In the rows, zero is written as 128.
Each named turn below is shown by a few rows before and after it. Which turns, in which order, take the first row of each later pair to the second? The first pair is answered.
z924 (before => after):
[ 92 159 123 145 144 145 146 130 149 129 118 109 138 151 128 131 135 147
 138 129 127 120 117 103 151 100  97 161 122 131 135 122 124  96 141] => [101 146 118 149 137 143 138 150 147 150 163 104 140 135 122 134 120 104
 130 109 147 108 111 100 125 124 129 153 115 125 130 126 150 100 152]
[109 112 126 155 149 139 136 113 131 131 138 121 117 131 125  96 128 108
 129  89 126 120 137 114 123 113 142 126 132 115 125 128 141 139 130] => [107 109 123 144 148 137 138 115 132 118 125 116 111 127 119  90 144 133
 134 117 119 116 144 111 146 113 140 127 140 117 116 128 135 137 128]
[157 126  75 132 162 155 105 106 155 109  96 116 102 140 136 126 160 119
  95 123 103 133 160  95 113 111 144 126 140 147  93 131 129 134 103] => [161 127  75 142 163 155 102 108 150 119 110 123 109 145 142 129 143  97
  92 105 112 137 151  94  90 115 149 124 134 144  98 135 138 137 107]
[148  99 131 151 145 100 139 103  72 164  89 125 146 152 163 100  96 153
 134 109  96 146 151 120 120  97  97 105 166 125 180 147 139 108 106] => [162  66 118 134 133  94 132 135  65 186 149 110 140 117 142  94  92 119
 132 111 114 114 151 111 117 134 148  99 164 122 159 139 171 113 113]
z973 (before => after):
[116 126 124  57 135 115 134 150 127 109 113  94 103 113 104 135 159 175
 157 181  97 113 148 121 191 137 118 126 155 154 132 108 118  93 121] => [141  98 113  54 125 107 133 157 116 117 138  95  96  82  96 123 147 151
 141 172 109  97 148 121 174 167 148  99 153 141 114 105 137 103 122]
[109 145 128 161 129 150 143 159 108 174 215 129 156 135 131 128 111  36
 127  78 155 114 106 113  90 133 169 143 109 125 156 144 164 136 157] => [ 77 183 146 167 141 160 147 150 120 166 180 124 165 176 141 147 128  65
 147  88 141 138 106 111 110  93 130 180 111 144 182 144 144 125 158]
[138 158 147 124 130 141 108 139 125 159 136 142 154 131 149 177  89  79
 111  86 127 170 112 151  70 134 131 136 123 129 152 127 128 146 134] => [122 177 155 121 134 146 112 133 132 147 109 135 158 148 155 184 105 107
 127 100 112 180 116 152  89 109 107 154 130 142 162 124 112 135 134]
[131 141 138 129 123 130 104 157 133 165 156 124 129 128 128 150 105  99
 126 104 144 131 113 136  98 137 135 130 122 138 145 117 138 135 139] => [118 155 145 132 128 136 109 152 139 160 142 121 133 145 133 159 114 110
 134 112 135 143 113 135 106 118 118 142 123 147 157 119 128 127 142]
z957 (before => after):
[158 126 146 102 113 115 116 166  98 142 136 132 129 117 130 141 112 144
 113 147 118 140 137 136 114 143 145 126 122 132 123 101 135 139 121] => [166 110 134 114 122 112 121 147  97 124 117 139 117 113 132 117 116 152
 106 148 116 132 141 129 124 144 143 112 118 122 114 106 130 143 112]
[132 152 153 131 148 117 127  94 123 148 105 135 133 141 142 135 122 147
 122 117 109 162 130 124 122 110  86 143 134 123 182 144 117 135 101] => [138 149 153 134 149 117 127  88 124 144 104 136 128 138 143 130 121 148
 117 119 110 162 130 122 123 110  85 142 132 122 176 144 119 135  99]
[146 142 138  90 130 126 128 112 109 134 112 146 125 104 138  92 116 151
 129 140 109 143 130 165 110 150 125 109 157 131 119 112 117 144  84] => [128 142 131  89 141 129 134 111 116 126 102 139 122 112 128  81 137 166
 139 156 105 131 135 153 139 139 123 119 161 136 116 109 116 140  84]
z242 (before => after):
[168  78 127  73 109 129 126 144 115 131 113 100 134 133 105 124 117 134
  95 167 117 127 153 141 128 161 165 115 150  78 102  81 121  98 116] => [157 118 152  76 105 140 113 159 116 157 126 101 158 155 124 173  94 113
 103 141 121 163 141 157  96 147 147 138 147  92 133  78 117  91 123]
[121 141 137 104 113 127 126 146 124 130 126 129 127 124 129 149 132 148
 131 156 118 131 143 141 130 128 123 129 140 143 131 114 117 121 128] => [116 142 138 106 117 129 127 147 126 130 123 125 125 128 130 150 133 147
 135 154 119 130 142 133 136 122 123 137 137 145 134 113 119 120 127]
[105 148 142 134 144 111 123 161 124 138 147 132 151 121 150 162 121 145
 150 121 143 131 120 130 110 102 138 156 138 135 166 143 104 125 137] => [ 94 128 121 143 152 109 132 149 129 116 142 123 137 120 135 127 146 157
 157 137 142 102 129 109 151  97 147 158 136 130 150 149 112 121 139]

Each pair is 2 to 3 turns apart.
[115 149 148 120 126 126 138 125 132 128 113 130 123 140 124 144 127 137
 130 133 128 140 120 144 131 125 100 126 138 134 121 114 105 129 112] => [126 132 145 115 118 121 130 138 127 141 147 128 124 119 115 141 113 110
 123 124 144 129 111 144 117 144 129 117 136 126 114 113 125 136 118]
z957, z924
[110 142 112 116 136 131 124 148 136 174 138 130 132 122 109 163  92  90
 140 106 132  96 118 146  92 150 150 130 145 136 110  97 136 120 149] => [145 115 100 128 137 122 130 113 130 143  95 151 111 110 114 130  87 117
 121 114 121  95 126 155  91 157 138  90 149 114  92 103 119 127 128]
z957, z957, z242
[133 104 134 115  99 138 110 132  88 130 110 134 141 120  92 132 114 139
 143 141 118 116 140 105 154 112 138 116 148 140 135 132  67 166 137] => [120 101 125 134 108 143 110 143  91 141 140 130 145 126  89 131 109  98
 148 112 140 106 128  95 145 110 155 131 136 136 141 143  88 165 150]
z924, z242, z924
[152 166 158 110 118 133 103 114 130 128  84 142 149 126 139 147 144 162
 139 147 113 153 147 138 102  91  91 128 145 147 161 119 105 118 132] => [164 153 151 114 120 128 109  97 127 118  72 150 142 122 143 133 138 167
 128 145 113 151 145 138 100  96  90 113 144 135 152 124 103 123 126]
z957, z957
[131 105 116 131 136 123 149 112 125 112 100 147 121 125 128 113 132 132
 115 129 119 116 135 125 150 129 125 117 121 130 114 130 119 134 106] => [130  98 112 121 130 121 144 129 122 127 128 135 121 111 119 117 130 120
 116 132 128 105 137 121 151 143 148 118 123 132 107 127 131 137 114]
z924, z242, z924
[108 114 138 154 118 186 135 138 142 125 153 106 129 141 115  67 117  96
 160  87 156 107 124  95 139 103 136 149 111 140 166 138 164 134 124] => [129  94 132 149 115 181 137 137 133 120 154 108 119 123 110  50 114  98
 152  93 156  96 129  97 138 121 150 130 110 129 150 137 166 138 118]
z957, z242
[146 114 119 127 113 115 139 130 129 124 139 104 130 112 114 132 158 169
 140 160 113  96 127  99 157 130 167 132 157 122 107 127 117 134 134] => [164 138 135 146 119 119 141 102 126 119  91 130 136 133 146 151 133 185
 124 138 101 141 121 127 122 115 125 115 157 117 128 128  87 134 114]
z242, z924, z957
[158 131 111 123 128 115 150 104 118 140 110 130  97 109 107 115 141 151
 119 173 118 113 154  94 171 124 147  97 123 134 136 120 142 107 118] => [163 126 108 130 125 119 145 115 114 159 144 131 104  99 105 121 120 107
 112 144 136 109 143  96 139 140 166  91 115 127 133 125 161 108 126]
z924, z924
[148 117 108  96 105 114 114 143 103 123 143 100 106 102 108 122 112 116
 110 143  99  99 145 129 129 141 166 100 120 114 104 111 131 147 133] => [155 135 125  89  98 122 104 149 101 142 148 106 118 106 119 153  98 114
 107 132  97 123 139 145 106 139 154 103 118 119 120 110 123 147 133]
z957, z242
[119 108 110 121 123 126 121 138 130 126 143 108 125 135 106 114 146 127
 145 163 110 102 129 105 158 132 145 141 140 130 113 132 136 115 143] => [116 150 133 140 131 136 118 125 130 135 120 125 144 166 135 153 122 126
 144 125 106 146 116 126 121  99 104 154 133 137 145 136 115 111 139]
z973, z924, z957
[111 139 130 100 121 117 109 162 140 137 138 107 136 117 116 137 146 161
 152 169 118 119 146 116 167 126 142 144 143 148 118 108 133 119 132] => [127 118 124 107 115 113 104 168 133 147 166 112 133 100 111 132 130 128
 140 152 133 108 144 117 149 149 166 127 139 136 108 110 150 126 134]
z973, z973
[138 139 134 126 115 120 123 158 125 138 143 116 125 108 126 147 118 117
 121 119 138 135 113 130 123 146 139 126 139 116 115 111 146 137 137] => [135 121 118 139 126 116 132 135 128 115 115 121 109 111 123 109 138 137
 118 132 131 116 121 114 152 135 135 122 140 109 106 119 142 137 132]
z957, z957
[128 116 116 162 140 138 131 115 136 124 138 128 122 133 125 104 136 109
 126 116 141 110 122 117 136 142 149 126 121 122 115 145 146 128 128] => [127 115 112 154 142 136 133 107 135 112 118 126 116 137 121  99 146 133
 130 135 129 109 128 118 151 135 139 123 125 120 112 145 136 126 124]
z924, z973
[121 160 123 129 139 141 123 116 146 132  92 116 155 149 141 140 135 141
 115 134 113 136 104 120 125 119  94 126 100 161 146 106 102 126 135] => [111 159 123 119 132 140 121 131 147 141 110 108 158 144 133 148 139 134
 123 139 113 130 102 116 134 121 107 140 105 169 147 102 110 126 143]
z242, z957
[130 116  82 172 147 149 139 123 123 138 128 134 142 143 144 141 121  65
 114  98 139 143 119 146 116 119 121 142 109 131 139 139 135  99 127] => [125 110  71 167 152 148 149 107 128 108  87 132 128 148 137 120 151 108
 120 129 125 134 129 141 156 108 106 141 114 131 132 140 118  96 116]
z957, z924, z924
[126 139 101 173 166 129 104 124 149 106  95 125 116 101 152 113 151 106
 137 129 150 116 122 101 130  86  93 166 119 111 146 170 135 124 129] => [150 107  93 147 149 121  95 151 135 122 139 115 107  61 131 108 143  88
 123 142 161  94 128 100 123 127 137 148 123 108 121 162 157 135 135]
z924, z957, z242
[124 105  77 125 135 117 120 129 137 156 163 149 121 115 136 112 135  86
 144  78 167  94 124 116 121 143 160  98 131  92 109 157 129 150 124] => [116 115  80  87 125 111 129 123 142 123 105 140 111 119 133 111 174 170
 159 145 131  99 151 121 178 126 132 106 154 109 102 142  94 142 111]
z242, z924
[107 142 134 143 132 150 146 118 138 128 147 124 136 131 121 142 124 103
 140 107 149 136 117 132 113 124 107 122 135 127 152 114 151 139 127] => [103 145 134 135 133 148 149 108 143 113 120 120 132 137 120 134 142 138
 145 131 135 138 123 130 136 113  90 123 144 132 152 108 134 132 121]
z924, z973, z924
[142 109 116 109 114 117 125 140 117 139 152 119 126 125 110 132 135 115
 133 134 140 120 131 139 122 158 162 140 126 113 107 119 136 146 134] => [132 112 117 106 117 120 127 142 120 132 147 111 123 128 104 124 149 122
 142 142 138 115 134 132 140 147 160 148 127 118 107 123 134 141 136]
z957, z957, z957
[ 96 191 122 134 141 113 151 135 129 139  94 105 111 148 102 149 149 103
 148 137 135 149 150 111  94 129 100 153 109 143 152 122 105 132 139] => [139 142 100 120 128  99 158 120 120 115  81 112  84 111  87 107 155 125
 126 165 127 123 165 111 108 166 122 108 115 123 114 119 105 145 123]
z242, z242
[116 131 116 131 137 138 137 114 145  99  84 108 135 150 137 116 150 165
 153 129 111 133 137 111 163 119 121 131 117 115 117 146 126 114 125] => [129 160 144 122 125 144 125 122 139 126  94 116 155 154 153 164 119 152
 147 106 110 167 129 137 115 119 105 129 121 121 136 138 118 118 123]
z242, z242, z242
[ 75 120 122 173 152 115 113 142 145 154 195 122 152 142 123 131 123  77
 147  78 147 110 112  84 136 107 155 162 107 119 132 159 159 128 134] => [ 93  93  97 178 163 107 131  94 146  99 125 134 122 137 122  72 154 139
 139 116 123  93 130  76 181 101 133 129 114 104 107 167 134 131 109]
z924, z924, z242
[108  98 107 181 154 136 141 108 136 113 140 130 121 137 112  85 140  98
 127 108 146  83 126  96 158 115 146 137 109 110 134 157 146 136 126] => [106  99 107 172 154 132 140 109 132 106 133 129 118 134 107  81 152 109
 132 119 140  81 130  95 170 114 143 138 112 113 129 154 142 135 123]
z924, z924, z924
[161 145 156 140 137 130 141 129 106 135 104 151 125 129 155 145  73 150
 116  93 118 141 118 168  96 161 100  86 114 115 138 121 108 132 113] => [122 104 115 163 162 127 158 120 120 100 105 130 104 133 125  74 121 141
 134 111 133  75 125 111 175 152 129 101 104 107 113 138 138 124 124]
z957, z924, z957
[120  98 101 138 141 127 125 103 137  93 132 144 127 117 120  89 136 115
 127 132 140 112 136  99 141 137 138 105 122 109 101 142 143 127 129] => [113 119 109 158 147 129 125  99 136 101 134 150 138 134 131 103 123  91
 128 105 150 124 121 102 116 124 131 114 113 110 117 151 145 125 134]
z924, z924, z973
[ 85  94 122 133 137 117 107 138  98 103 171 126 119 128 105  60 119  94
 125 133 104  44 122  94 147 134 170 122 150 100 103 165 161 133 144] => [101  97 118 137 142 114 117 101  98  74 109 144 111 136 123  45 124 141
 111 149  80  65 133 111 152 121 131 101 156  91 101 168 126 135 122]
z924, z973, z973
[119 106  97 131 126 118 150 125 132 117 140 106 118 107 121  88 149 126
 144 140 132  76 123 116 171 121 165 128 101 116 118 128 145 137 112] => [141 130 126  76  93 117 135 143 121 135 129 104 129  95 131 139 135 171
 140 170 108 118 133 158 149 131 142 120 122 133 125  99 115 138 102]
z242, z242, z924
